128 stands for zero in the data rows.
Here are some points, each followed by its number:
[128  86  57 169 144  90  52  55 153 137 106  77 181 127 184 131 102 108 129 123 228 139 182 182 115 115 134  99 119  89 119 142] 0
[153  65 145  94 158  99 129 138 154 120 184 110 152   7 117 108 152 132 140  93  81 172  86 171 166 173 181 107 136  87 132  68] 1
[115 197 132 140 108  69 114 113 171  52 138 109 152 151 148 162 116 131 195 152 121 167 138 134 181  54 140  69  54 189  48 182] 2
[119 207 157 146 133 112  89 118 207  50 109 105 149 133 149 162 121 126 130 144 109 153 135 131 154  67 104  66  87 210  59 155] 3
[ 67 106  97 129 179  36 109 195 181 159 131  84 132 172   3  97 105 110 101 140 148 190  19 162 163 105 147  92 119 123  96 108] 4
[130 122   3 151 103  75 145 159 121 165 135 154 163 124 154  99 105  51  85 106 163 117  87 145 204 128 119 122 103 151  53 105] 5
[179 149 236 116  99 198 161  93  43 148 116 212  79  97 161 186  90 216 199 116  40 116 130 227  35  95  65 112 122 110 216 112] 6
[143 122 186  61 178 204 127 124  96  99 128 139  84 121 100 182 135 135 103 115 105  39 127  93  87 215  99 148 124 143 174 122] 7
[158 166 110 196 109  80  63  75 155 121 116  78 188 159 192 142 153  99 125 185 118  67 176 135 153 162 126 111 201 153  96  92] 8
[107  86 149 118  69 163 160  86  69 114 114 251 130  58 165  63 148  79 143 134 159 101 179 184  78 141 135 130 110 126 147 116] 9
[134  67 116 126  96  83 111 144  78 109 158  91 177 115 136 130 132 168  69  62 110  41  99  73 155 109 145   0 154 111  48  93] 10
[169  88 120  74 157 216 177 153 131 167 154 158  58 105 162 101  64 141 153 155 224 126 163 125  81  91  78 174 121 146 255 201] 11
[ 80 105  51 138 189 103  79 158 161 159 131  23 123  65  62 156  85 145  92  98 152  78  94  94 107 156 103  80 150 115 142 127] 12
[158 115 160 106 107 158 135 108  83  98 179 105  99  82 123 103  92  95 130 135 206  77 212 154 100 194 109 153 169 127 159 126] 13
[ 24 162 197  84 109 117 118 158 127  97 110 182 119 132  38 168  82 123 171 102  94 154 101 152  54 112  99 132 101 107 117 120] 14
[105 154 122 168 103  40  54  94 138 108 134 116 202 107 120 129 144  71 135 147  87 136 107 181 136 135 177  77 155 120  62  44] 15
[134 108  25 127 164 158 138 163 137 161 130 169 161 139 161  90 120 139 115  84 188 128  58 129 217 102 121 241 156 149  59 108] 16
[135 100 134 150 144 143 141 146 117 166 100  67  82 147 140 170 107 146  82 128 143 112 106  88 110 140 141 115 141 121 173 189] 17
[132 198 118 147  89 105 123 138 185  63 116 131 165 137 165 149  93 130 147 124 115 153 167 133 172  52 124  69  50 199  71 192] 18
[211 166 109 137  67 167 222  84  52  92 179 174 102 121 152 118  89 151 112 147 136  79 106 166 192  82 116 131 136 158 118 170] 19
[118 133 138 130 155 148 117 138 158 143 183  89 101  62 132 156 172 183 149 136 111 128 106 132 116 168 128 173  93  88 195 151] 20
[126 149 157  68 178 121 168 164 106  97 121 116 115 135 139 159 116 142 133  88 137 149 119 105 118 110  57 112  71 144 157 137] 21
[176 121 143  89  91 171 171 147  97  97 177 154 116 100 144 144  86 150 124 154  98 146 108 192 165  50 134  93 130 148 111 174] 22
[165 184 142 140 190 168 147 124 153  84 127  70 123 148 168 122 113 158 129 214  68 157 116 101 175  85 178 159  90 209 121 175] 23
[153 164 167 186 107 112  97  99 126 119  44 147 172 146 203 159 212 108 177 141  85 198 135  97 108  82 118 117  86  97  95  53] 24
[109 101  40  94 161  98 105 113 156 164 132  96 192 151 217  60 146  64 116 165 202 184 156 115 203  84 174 137 134 153 116 132] 25
[ 78 181 146 100 107 123 108 149 116 115 169 192 156 131  91 109 177  80 166 170 142 162 162 121 144 106 154 122 121 168  65  88] 26
[ 84 118 176 136 156 158 103 164 115 130 116 127 107 126  92 135 145 148 165  90  43 106 144  75  46 143 101 111 133 119 178 112] 27
[147  80 138 117 230 105 141 148 153 136 175  62 151 126 119 144 136 188  90  39 128 122  97  61 145 195 123  81 154 113 128 175] 28
[130 129 182 121  87 167 151 107  93 182 137 202 111 147  97 103 121 115 123 144 156 121 166 220 149 115 166 206 110  66 117  86] 29
[140 139  85 118 118 120 110 157 154 154 129  82 107 172  91 162 133 141  92 130 157  93  48 147 103  91 102 139 133 110 138 125] 30
[ 58  96  35 126 159 112  61  92 206 222  56 132 134 142  76  78 108 142 141 150 204 192 111 209 180  93 156 175  84 108 162  93] 31
[ 65 173 142 156 101  71  97 166 149 113  77 125 136 148  64 165  95 168 139 106 150 107 144  76  62  90  84  53  80 161 128 115] 32
[122 147 234 149 106 110  89 113 120  35 124 109 119 140  88 184 165  86 168 114 103  76 150  92   8 217 119 103 175 127 156  82] 33
[ 45  80 108 101  85  42  59 149  90  75  91 129 241  84 179 106 121  42 161  59 179 142 145  72  91 133 126   9 132 121  16  67] 34
[141 153 128 192 156 194  73 133 116 193 197  86  92  98 147 156 108 173 112 169 120  92 123 167 101 120  90 147 150 114 235 113] 35
[153 106 125 161 150 128 106 116 129 177 128 102  93 144 137 186 136 157 116 103 169 117 151 121 115 159  94 119 153 139 148 166] 36
[120 110 203 102 155 148  93 188 111 105 103 115 113 144  79 131 140 142 121 118 111 126 135  89  49 170 114 130 103 128 153 145] 37
[115 169 174  72 188 131 104 116  66  72 131 164 174 136 190 135 169  26 141 132 116 252 141 134 119 119 114 124  94 199 117 118] 38
[138  82 147  65 200 111 178 134 125 112 186 105 119 172  53 143  74 103  58  97 107 144  69 147 151 118 139 121  90 128 142 148] 39
[169 112 173 138 180 170 189 205 171 118 112  82 155 174  97 208 165 176 133 124  75 171   3 101 173  85 163 115  93  99 130 128] 40
[116 112 106 136 113 172 149 135  74 187 128 207 100 129 123  88 128  89 140 154 116 151 135 225 152 125 147 230 154  69 123 104] 41
[127 147 168 111  79 120 131 122  90 155 109 179 123 128 140 190 128 154 143 147  82 146 126 180 111  52  94 130 105 134 126  93] 42
[ 82 146 169 124  82 205 146 140 107 133 126 161  64 201  63 106 128 119 146 173 188 137 157 141 105  80 105 198 124  93 172 171] 43
[ 91  68 149  99  76 139 146 142 122 196 111 177 128  87  66  80 114 163 154 106 142 114 161 136 110 190 147 148 139  39 169 102] 44
[108 133 159 133 128 112 105  82 123 133  75 116  82 162  81 201 137 115 120 138 115  72 154 116 110 195 103 175 154 138 178 115] 45
[105  80 125  89 156 158 157 121  71  93 175  58 128 162  36 124  76  49  82  99 162  79  96 151  74 155 123 112 183 138 116 161] 46
[121 129 102 122 136 119 112  79  59 164 130 180 174 127 210 102 218  44 113 112 166 157 209 149 145 105 162 147 165  61  76  38] 47
[148 118  68 120 168 100 120 174  97 139 123  80 158 129 167 114 131 123  85  84 149 118 120  76 161 106 124  94 161 124 103 147] 48
[ 76 133 117 149 113 124 139 185 148 190 100 177 132 115  97 106 150 153 144 154  99 152 190  71 106 145 150 174 122 105 139 105] 49
[122 162 148 152  89 128 111 166 127 123 111 134  62 108  55 158 133 206 145 149  56 114 122 127  89 168 109 160 103 121 180  96] 50
[124  81 117  92 159 134 196 135  96 134 219 180 128  77 152  43 108  72  66  94 159 109 121 165 202 184 150 122 135 127 104 128] 51
[107 133 143 133 144 157 149 118 146 180 144 122  64 125  66 125  92 135 126 162  97 133 110 180 121 136 127 196  47 122 196 132] 52
[ 29  63 117  98  70  57  64 129  98  51 125 138 227 105 154 117 151  30 128  71 175 139 189  75  94 134 123   4 119 118  17  66] 53
[178 130 181 136 133 130 110 133  78 142 127 111 129 107 183 159 191 135 122  86 103 151 126 140 113 131 131  97 132  91 140  54] 54
[ 95 102 163 124  55 180 169 132   0  85  84 190 129 114 157  94 160 126 156 102 118  86 246  68 100 113 122 148 121  91 117 141] 55
[133 166 116 205 105 109  90 152 103  92 109 108 126 164 158 140 149 123 106 148 103  71 148  84 116 101 100 120 157 126  68 103] 56
[123 174 126 153 110 109 142 124 135 124 107 203  99 201  30  86 146 126 157 191 115 118 167  87 187 123 123 172 128 136  47 185] 57
[140 159 108 166 117 135  95 125 100 140 105 124 175  83 233 172 114 150 154  69 130 159  98 178 151   0 134  10 129 138 119 139] 58
[123 161 125 149  91  24  61  94 133 119 139 116 205 101 135 138 159  74 138 161  97 155  90 155  59 155 160  60 165 132  83  60] 59
[ 95  54 158 123  89 160 129 162 112 199 112 170  92 111  74  63 117 171 134 130 111 111 162 150 129 218 144 156 131  55 173 115] 60
[ 97  95 130  84  87 120 166 148 103 146 147 228 130  97  97  65 111  57 119 135 247 133 140 122 117  97 117 127 125  93  96 124] 61
[130 104 137 127 193 141 111 179 165 170  92  90 153 146 166 166 179 197 140  97 112 144  65  41 139 141  99 141  94 142 176 111] 62
[132 105 180 157  87 167 127 135 101 151 137 113  87  21 142 188 122 243 174 121  67  83 161 138  51 137  54  85 102  91 251  88] 63
[ 84  89 123 108  48 166 140 161  55 128 120 219 144 161  81  96 153  68 149 114 114  77 202  86  43 165 116 175 129  55  94 102] 64
[ 92 125 162 140  91 118 175 120 183 132  75 118  82 142  37 162  99 157 160 166 122 133 159 131  47 160  96 168  87 103 211 172] 65
[119 153  81 145 121 109  90 130 135 105  92  65 147 133 203 157 139 200  89  85 176  78 143  44 138  79 114  72 143 168 121 228] 66
[160 127 116 133 127  72  78 111  89 107 101 167 156 198 133 116 174  98 120 183 117 189  63 118 200 143 193 123 162 144  16  75] 67
[138 235 190 135  88  93  89  50 126  59  97 148 113 191 164 135 150  23 168 205 116 156 201 119  68 121 134 139 135 193  84  96] 68
[169 102 139  85 126 195 183  86  77  85 199 174  90  88 179  91 134  53 131 115 168 127 142 213 127 186 136 180 183 159 113 112] 69
[180 151 112 135 111 136 162 142 124 135 154 104 130 133 185 134 142 168 106 137  77 114  95 148 191  92 122 105 155 190 107 141] 70
[ 85 118 131 154 117 139 110 114  69 155  94 160  78 113  69 154 103 117 146  80 147  82 155 184  37 143  59 132 135 105 202  74] 71
[142 149  87 146 221 157 133 129 121 143  74  67  95 189 229 167 146 147 104 120 152 136 117 103 162  93 119 157 138 180 198 200] 72
[ 58 131 164  66 126  90  77 106 124  72  96 119 116 136  87 142 101  64 116   0 166 140 177  97  50 166  83  90 116 131 155 161] 73
[113 141 128 159  96 121 137 131 151 109  94 183 101 210  25 108 144  97 150 203 144 121 151 108 198 105 158 166 117 137  80 174] 74
[138 133 116 166 162 175 155 143  97 167  87  83 113 161 148 170 119 150  95 108 151 114 134 100 115 129 122 104 150 121 152 162] 75
[128 118 115 123 142 146 136 135  69 156  77 127  99 140 175 145 102 136 104  68 190 140 158 114  72 158  81 109 169 109 113 147] 76
[117 171  66 144 111  80 113  96 129 115 168 115 155 115 116 117  75  95 138 166 159 106 142 116 173  44 136  39 136 158  64 128] 77
[119  93  52 122 165 150 127 118  93 130 146 155 140 141 153 107 140 112 109  84 212  94 114 105 152 151 129 118 119 105 120 105] 78
[104 147 149 111 163 100 131  92 153 126 162  91 157 102  75 189 100 135 135 103 159  90  73 170 117  99 131  82  98 155 165 120] 79
[132 139 153 143 123 124 106 104 156 139 100 101 184 174  73 157 137  61 129 155 125  76 151 116  81 199  80 174 165  91 181  97] 80
[183 144 101 186  64 193 174 125 117 163 119 169 137  84 182 127 154 213 136 160  97 124 148 108 131 131 156 150 115 123 116 128] 81
[113 169 159 154 255 103 100  89 180 151  53 126 108 142  68 146  73 148 168 165 136 149 136 161  82 156  98 172 143 122 215 169] 82
[123 175 110 104 138  27  60  48 219 115 106  87 155 164 171 139 140  66 177 241 109 208  89 189 137  90 143 111 113 180 108 139] 83
[ 87 133  64 177 131 111  69 108  94 148  42 154 241 179 188  77 153  90 161 109 163 201 134 132  80  66 140 127 124  82  18  50] 84
[132  82 126 153 164 158 126 134 134 170  93  95  93 167 149 175 137 168  97  82 146  95 122 108 121 136  90 121 147 131 168 158] 85
[109 127 101  89 173 135 107  60 123 156 121 102 148 171 140 112  83  70  92 128 213 186 121 192 129 103 103 152 115 120 168 166] 86
[215 126 147 151 168 123 128 149 109  87 149 103 132  78 198 144 182 226 104  96  39 133  91  82 180 142 162  64 122 125 101  88] 87
[154 102 157 138 154 166 143 103 125 103 182  88  83 103 128 144  77  89 103 137 105  78 146 117   0 216 106 140 183 131 148 146] 88
[126 105 135 100 129 193 108 142 151 157 162  64 120  90 139 142 142 191 133 139  98 122  94 152 139 128 124 165  87  84 216 124] 89
[141 134   6 143 159  62 136 159 121 158 133 165 151 138 168  83 113 125 115  96 157 143  72 140 197  93 162 124 119 149  59 103] 90
[127 152 158  61 188 144 113 100 109  96 118 155 152 166 194 126 164  57 161 157 134 244 149 155 125  88 150 124 102 220 104 107] 91
[132 130  75 168 171 101  80 131 107 172  68 160 182 222 119 148 210  80 103 142 140 132  96  91 159 203 194 180 159  38  56  11] 92
[127  94  51 102 182  91 107 157 126 118 131 140 169  94 209  46  94 138  95 100 189 141 143  64 173 153 149 111 121 112  89 122] 93
[ 98 171 148 113 170  83  63 152 145 100 134  66  84 111  61 156 149 147 113 113  88  66 119  58  78 216 112 109 136 154 179 155] 94
[ 78 152  82 129 145  92 105 135 141 142 107 138 175 166 120 124 144  54  66 163 203 122 106 118 145  60 121 104 119 148  72 163] 95
[144 106 177 131 167 107 157 124 132 181 153  78 125 156  57 208 115 102 131 131  84 114  85 167 138 178 130 130 149  81 144  85] 96
[163 120  44 166 160  80  94  98 223 173 170   5 146  97 108 184 112 186 115 111 124  56  95 131 171 159 155 143 147  76 143 101] 97
[ 71 151  89 128 196  47  32 126 219 128  99   0 164 133 143 190 116  70 125 122 169 172 127 117  88 151 102  76 108 138 234  53] 98
[143 108 190 129 155 130 128 125 124 159 148  98 105 160  46 178 148 113 137 139  47  86  57 141 119 173 153 142 148  90 123 104] 99
[148  93  43 100 147 118 152 126  51 156 178 128 194 139 156 135 127  21 128 175 208 143  40 214 207  34 202 139 155 153  31 102] 100
[107 188  84 192  77  62 118  74 150  99 192  87  43 114 131 103  51  80 124 147 167  82 145 150 134 101 173  63 134 174  88 129] 101
[ 79 117 184 115 190 120 114 153 140  92 100 124 122 139  92 126 137 164 120 111 100 103 121  91  56 150  78 116 102 126 172 147] 102
[117 120  77  93  53 168 125 140  70 107  82 202 101 117 188 105 101 158 152 121 173 130 185 151  69  56  86 127  73 156 104 208] 103
[189 141 155 151 156 122 102 106 105 102 146  67 133 149 151 235 168 148  96 131 112  80  85 123  77 132 109  70 184 121 157 113] 104
[189 140 168 147 179 106 162 194 167 142  85  81 143 167 103 199 167 161 121 120  61 136  25  86 169  94 162 157 112 110 124 128] 105
[183 153 162 131  74 161 177 109  94  61 141 142  62 139 152 158 168 144 128 112 132  75 130 156 143 110 119 120 119 168  93 168] 106
[113 105 159  88 184 213 182 157 101 144 104 151  78  86 136  91  45 159 133 104 206 165 153 140 106 102  75 177 125 146 230 181] 107
[ 91 120  94 144  77 143 119 124 137 141  95  99  93 126 152  89  87 140 152 150 156 125 187 188 134  96 131 135 151 148 187 156] 108
[ 92  99 185 105 157 168  94 170 133 106  86 150 161 130 113 107 134 155 141 111 107 118 115  64  27 142 107 138 102 130 172 120] 109
[117  89 195 104  41 134 119 126 139 103 148 109 109  57 146 145 119 162 190 124  73 128 167 180  31 166 141 103 107 136 169  73] 110
[146 119  90 118 127 238  97  59  50  80 144 134 169 205 159 114 182  50  94 114 159 151 111 173 185  99 160 115 163 132  39 132] 111
Which five points above are nearest to each new point? Their numbers follow each, nearest first.
[102 104 116  96  97 121 129 126 116  98 153 150 140 120 130  73 213 107 122 116 123 130 192  64 135 164 160 102 168 118  76 119] ~ 26 78 49 48 56
[ 94  89 146 109  99 185 149 168  35 132  99 214 115 136  91  71 168 111 126 123 111  66 182 107  76 184 126 192 144  60 110 102] ~ 64 55 60 44 49
[ 26 172  66 145   0  66  74 141 213 144  51 215 165 135  95  97  74 198 150 185 116 146 196  92 113 111 129 140  90 125  80 147] ~ 49 32 57 74 108
[147 127 148 114  75 185 150  98  81  83  79 196 122 123 127  98 150  90 127 118 128  78 225 116  89 146 135 163 109 106  91 135] ~ 55 64 9 106 13
[ 57 108 102  99 140  39  95 134 167 157 114  99 131 174  23 102  91  67 124 147 151 135 134 125 132 173 150 114 156 143 102 108] ~ 4 95 80 12 74
[119 135  94 107 159 138 129  83 130 179 140 117 108 151 140  72  78  59 113 154 221 172 157 217 125 111 129 141 145 162 170 147] ~ 86 108 25 0 13
[ 98  66  75 127 145  66  94 147 140 131 182  80 119 133  60 143 100  76  92  74 170  44 106  83 112 153 123  59 168 121 105 120] ~ 12 46 48 10 78
[ 96  96  47 147 137 112 136 183 100 207 111 174 144 122 132 106 153 168 113 117 145 128 102  97 202 138 148 127 111 107  71 102] ~ 90 78 5 48 16
[180 144 204  89  99 216 177 128  98  86 196 182  50  68 107  79  70 191 159 144  73 144 187 195 110 110 142 167 105 197 166 201] ~ 22 106 19 107 52
[184 147 211  85  98 210 190 108  94  75 207 216  45  65  91  89  80 169 158 158  46 124 173 189 128 116 149 142  79 173 163 195] ~ 22 19 106 52 6
[180 125 130 148  98 142 184  79 106 111 143 149 113 101 149 100 144 134 122 148  57  86 185 139 138 188 150 133 120 125 100  72] ~ 81 106 54 70 13
[ 82  94  76 107 166  88  89  86 182 229 105 124 150 184 139  88  93 115 135 147 178 197  76 174 180  90 127 188  55  94 213  99] ~ 31 86 52 25 30
[203 145 125 125 144 130 102 117 180 105 137  82 127 168 192 139 136 184 158 172  87 164 127  93 194  86 146 171  86 193 113 178] ~ 23 70 2 3 18
[ 86 177 145 125  57  82 138 121 158 105 183 163 146  99 128 104 166 163 119 182  84 141 148 110 178  92 154 169  84 161 114 121] ~ 26 49 70 42 81
[ 98  95  66 117 150  77 128 153 147 153 125 108 134 152  67 146  92 122  89  97 206  80  92 112  97  96  91  86 135 122 101 186] ~ 30 95 12 48 36
[144 121  93 114 142 125  98  93  61 121 126  95 189 162 145 125 175  48 100 104 161 136 123 155 180 111 155 106 163 142  40  92] ~ 111 67 48 78 47
[182 175 117 133 126 108 129 122 154 132 104  78 127 173 212 129 137  76 167 211  58 165 110 107 192 105 164 158 156 219 123 181] ~ 23 70 83 72 91
[ 83  92 127 118 140 149 144 146 145 118 171 102 110  76 131  82  77 117 106 113 193 121 155 140 121 189 103 134 152 175 204 171] ~ 13 108 107 36 17
[130 106  98 141 199  95  81 183 184 104  80 110 146 154 191 174 149 226 117 102 121 138  89  46  64 131 133  95 113  92 186 117] ~ 62 102 85 109 17
[123 119 143 127  56 163 175  90  63  90 124 158  86 138  52 152 104 142  99 116 122  57 159  84  77 157  88  88 206 159  75 176] ~ 106 46 76 88 45
[195 146 110 160  73 169 168 126 130 121 140 165 124  75 194 119 159 190 130 152  98 114 168  63 141 156 156 160 128 119 112 129] ~ 81 70 106 49 87
[203 146 175 153 123 119 137  99 107 102 183  81 115  76 141 154 120 101 133  82 122 109 106 143 130 140 149  79 157 135 132  80] ~ 54 104 79 70 106
[166 129  90 193 208  77  83 168 123 180  70  34 157 136 176 171 219 230 104  94  57 152  44  53 146  65 146 125 118 107 180  74] ~ 62 105 87 40 54
[154 162 182 118 102 171 198 145  81  89 208 136 115  94 114 140  49 164 131 129  88 160 118 191 180  52 136  92 150 153 100 153] ~ 22 19 70 106 42
[127 149 199 108  49 136 145 119  82 127 169 200 139  46 108 123 116 113 180  87  63  87 154 185  63 124 148 116 151 122 102  26] ~ 110 42 9 54 29
[110 155  52 222  59  63  76 147 149 159  99  97 189 190 145 126  91 159 152 136 152 125 144 115 163  37 116  39 141 152  38 155] ~ 77 18 56 95 2
[117 108 155  97 246 143  78  95 162 154 121  93 114 153 162 140 176  41  98 142 163 166  92 132 113 185 144 189 167 137 179 116] ~ 86 36 80 45 85
[125 138  91 194  91  77  92  79 202 159 167 149 182  99 166  91 157 117 124 180  86 152 122 130 214 135 162 162 121  84  67  28] ~ 15 8 67 90 59
[159  77 234 104 163 105 152 146 131 108 200  99 145  68  98 121 159 127 130  93 110 150  69 150 180 196 176  84  87  88 107  71] ~ 1 96 54 99 39
[166 135 104 199  81  93 151 184  79 100 154 103 170 119 125 116  98 183 141 117  79 108 113 142 162  92 136  56 127 139  54 122] ~ 70 56 10 77 22
[118 102 203 106 126 109 177 159 141  99 122 131 108 121  19 175 146 101 138 123  74 103  57 122 100 138 144 139 131 111 146 114] ~ 99 96 37 14 102
[130 115  90 166  90  88 132 104 136 178 141 161 186 100 188  90  97 129 123 104 160 146 102 234 200  52 155  78 140  78  63  50] ~ 90 5 58 15 77
[109 180 179 108  47 111 120 132 172 152  47 128  66 128  70 152 100 145 147 151 121 144 131 115  71 136  85 203  94 109 196 125] ~ 65 50 45 52 14
[124 154  97 133 117 130 156  25 168 129 135 126  68 192  88 122 126 125 134 183  68 100 184  87 111 197 127 219 110 126 168 177] ~ 45 65 52 80 57
[ 72 100 152 100  79 160 132 155  75 127  93 208 118 162  55 111 146 110 108 109  98  49 141 136  65 178 135 173 140  31 113  99] ~ 64 44 60 29 71
[188 144  73 145  97  59 188 114 124 247 175  94 189 202 122 168 103  91  90 127 163 106  14 170 206   0 139  48 174  78  21 110] ~ 100 90 77 5 30
[138 165 161 159  30  84  78  99 110 142 130 155 139 158 115 120 127  86 154 158 124  83 181 112  80 134 110  93 151 135  44 158] ~ 56 26 8 68 77
[163  80 109 114 182 179 166 215 107 150 134 138 117 123 178  87 171 176  59  76 176 155 121  28 154 160 140 178 116 136 120 215] ~ 48 17 75 93 85
[126 148 158 147 116 115 111 136 174 159  48 113  81 162  90 159  83 139 139 164 125 149 227 123 102 169  26 179 117 120 201 140] ~ 65 45 82 80 36
[ 72  98 182  66 159 163 112 180 117  93 137 140  93 111  93 132 161 126 112 105 131 119 122  76  37 168 112 142  93 134 167 145] ~ 37 109 102 27 7
[116 126  73 176 142 105  94 131 170 161 123  73 122 109 167 117 102 193 164 120 146 103 177  80 153 151 125 107 124 153 116 158] ~ 36 66 48 85 75
[ 83 142 127 153 115  68 104  83 183 108 163  89 199  86 126 116 149  84 146 148  92 145  92 152 132 127 169  73 188 125  80  78] ~ 15 59 77 8 1
[127 110 131  96 122 130 135 116 102  69 147 166 193  82 170  91 132  79 159 183 111 150 203 117 136 122 111 103 115 215 103 123] ~ 26 91 38 9 77
[114 156 211 136 105 134 151 152 177 140  87  58 101 173  89 168  62 193 162 157  77 152 110 101  89  77 108 149  93 176 182 174] ~ 65 50 17 102 52
[169 158 104 140 134  84  76  70 119 109 147  90 169  36 222 160 178 153 144  93 131 147 134 136 120 118 140  82 152 117 122  90] ~ 54 58 59 87 104
[ 65  83  77  75 207 122  94 150 144 108 108  94 128 125 139 103 159  66  95  77 213 153  75  47  98 216 116 121 145 103 103 122] ~ 78 93 48 76 28
[148  96  98  86 160 110 150 154 118 133 120 158 126 171 137  93 147  85  85 105 155 126 127 128 151 188  90 198 200  90 140 139] ~ 78 76 48 36 85
[144  98  92 124 182 128 113 102 133 171 148 123 153 161 169  93 136  74 121 104 161 121 104 149 151 174 163 190 166  75 113 130] ~ 78 86 48 16 41
[ 93 160 125 179 108  96 101 164 103  95 101 123 128 193  64 167 136 152 114 105 167  50 152 149 139 158  97 102 156 124  91 135] ~ 56 36 32 45 30
[224 136 193 162 151 153 151 142 112 143 115 131  43 154  54 168 149 203 114 121  78  67 118  97 120 155  90 131 103 125 186 173] ~ 50 85 7 17 36
[201 140 177 142  92 180 186 133  82 109 146 150 116 100 147 159 110 142 127 134  75 152 116 164 189  39 146 118 132 132 125 176] ~ 22 19 70 106 42
[139 122  77 104 183  83 110 137 126 166 127  92 117 164  99 165 154 128 110 135 156  60  63 123 162 145 113 145  85  99 154 105] ~ 30 78 85 96 36
[114 114 124 137 103  65  73  99 156 111 168 106 215 114 113  66 135  52 148 158 135 146 101 162 146 115 148  59 159 143  32  34] ~ 15 59 77 26 67
[141 120  76 125 172 123  99  93  61  58 158 112 187 174 157 121 176  39 109 124 176 114 110 169 150 100 163 120 155 110  69  53] ~ 111 78 47 100 67
[ 76 123  95 116  85 109  83 106 112 186 109 145 127  91  90 162  44  97  96  99 193 109 159 187  67  96  74  73 158 133 120 110] ~ 71 76 108 79 36
[147 140 108 161  66  95 118 148  77  90 174  76 223  93 124 133 129 233  99  43 135  46 117  90 165  84 141   0 149 119  49 106] ~ 10 48 66 77 87
[114 106  87 132 167  67 108 136 143 184 133  88 148 165  90 174 153 178 109 112 150 120  46 114 125 141 110 135 159 106 151 159] ~ 30 36 85 17 12
[121 111 177  89 159 173 126 171 111 109 125 120 112 109 129 169 111 122 136 103 137 156  68 122 106 116  85 106 116 144 185 138] ~ 21 37 102 109 17
[121 170  98 160  50 107  87 103 118  79 159 125 155  73 188 131  77 127 170 138 165 103 177 136 149 121 121  57 144 209 105 134] ~ 77 101 18 108 3
[152 170 173 128 109 148 179 106 129 124 150 159 110 114  92 124 121 163 127 146  23 168 105 156 140  71 138 133  79 157 131 106] ~ 42 22 70 52 50
[ 87 181 205 145  35 147 135 179 134 107  12 164  98 124  75 146 173 174 203 159  61 187 153 127  99 115 123 122  52 143 163 148] ~ 50 65 42 14 49
[158 142 162 102 101 166 147  58 108  87 102 153  95 121 187  89 132  56 151 132 114 149 231 158  92  98 112 169 125 140 140 139] ~ 9 108 69 13 68
[115 168 228 142 165 187 121  71 123 109  94 124  55 160 132 192 131 100 198 171 124 210 170 190  15 131  89 161 143 188 235 166] ~ 82 65 45 43 37
[135 114 153 120 135 161 144  95 131 105 182  92  92  86 123  88  84  89  97 141 152  62 158 142 106 229  93 155 168 120 131 137] ~ 13 88 69 7 46
[110 135 186 103  77 193 155 188  98 101 110 227  94 107 104 150 156 119 208 151  83 188 155 252  46  81 124  78  83 136 168  80] ~ 42 110 14 6 9
[ 85 159 148 149  90 120 102 134 171 157  57 113  76 147  89 167 103 154 162 193 128 137 115 160  56 158  98 223 123 115 203 118] ~ 65 50 45 52 82
[175 152 163 119 107 171 230 148 255  96 174 150 158 106 120 139  88 164  67 142 122 129 115 201 184  75 149  91 135 134 100 174] ~ 22 70 18 19 106
[ 34 137  94 139 134  80  75 110 174 122 133 118 150 191  47 124  73  61 118 167 152 120 111 137 124 186 137 158 160 123 108 125] ~ 80 95 45 4 74
[141  97 220 125 181 244 196 136  97 122  97 159  12 130 152 165 151 140 136 124  89 135 159 125  59 198 107 207 142 110 207 151] ~ 7 37 27 88 107
[120 125  82  91 171  88  95  95 139 158 135 160 124 151 133  93  77  44 106 133 236 186 121 157 120 130 131 140 121 167 154 133] ~ 86 95 78 25 61
[166 162 111 179 200  90  60  71 207 147 126  46 115  92 149 180 111 207 136 144  83 119 127 154 132 171 144 122 138 113 224 118] ~ 97 20 35 89 36
[ 55 114 149 106 134 153 144 163 146 120 111 141 120  90  88 105  79 157 125  58 161 112 214  69  93 138  90 126  91 136 172 199] ~ 102 37 109 73 21
[ 95 130 115 110 136 104 128 108 107 121 140 184 166  83 168  73 110  69 142 108 145 153 155 173 146 127 136 103 115 158 100  61] ~ 26 9 78 51 61
[ 80 113 133 111 115 125  99 161  66 148  82 177 126 213 137 123 153  55 119  94 171 130 120 131  64  91  80 129 166 136  74 116] ~ 76 95 56 61 78
[165 115  50 160 148  75 143 162 186 127 179  86 169 123 136 104 143 157  92 144 107 127  81  68 218 110 169  71 158 138  63 162] ~ 48 70 90 77 93
[118 124   0 136 116  94 125 101 100 203  81 158 175 140 138 115 107 128 126 162 188 204 123 195 206  64 160 149 140 116  86 105] ~ 90 5 31 25 16
[170 124  84 125 130 132 153 134 133 160  93 167 157 120 198  66 129 180 113  95 176 158 127 114 222 126 162 155 107 110 138 166] ~ 93 90 78 48 16
[212 153 148 117 188 128 149 104 192  93 180  69 150 133 188 136 125 112 115 176 114 166  83 143 144 160 167 161 137 172 178 146] ~ 23 70 20 89 72
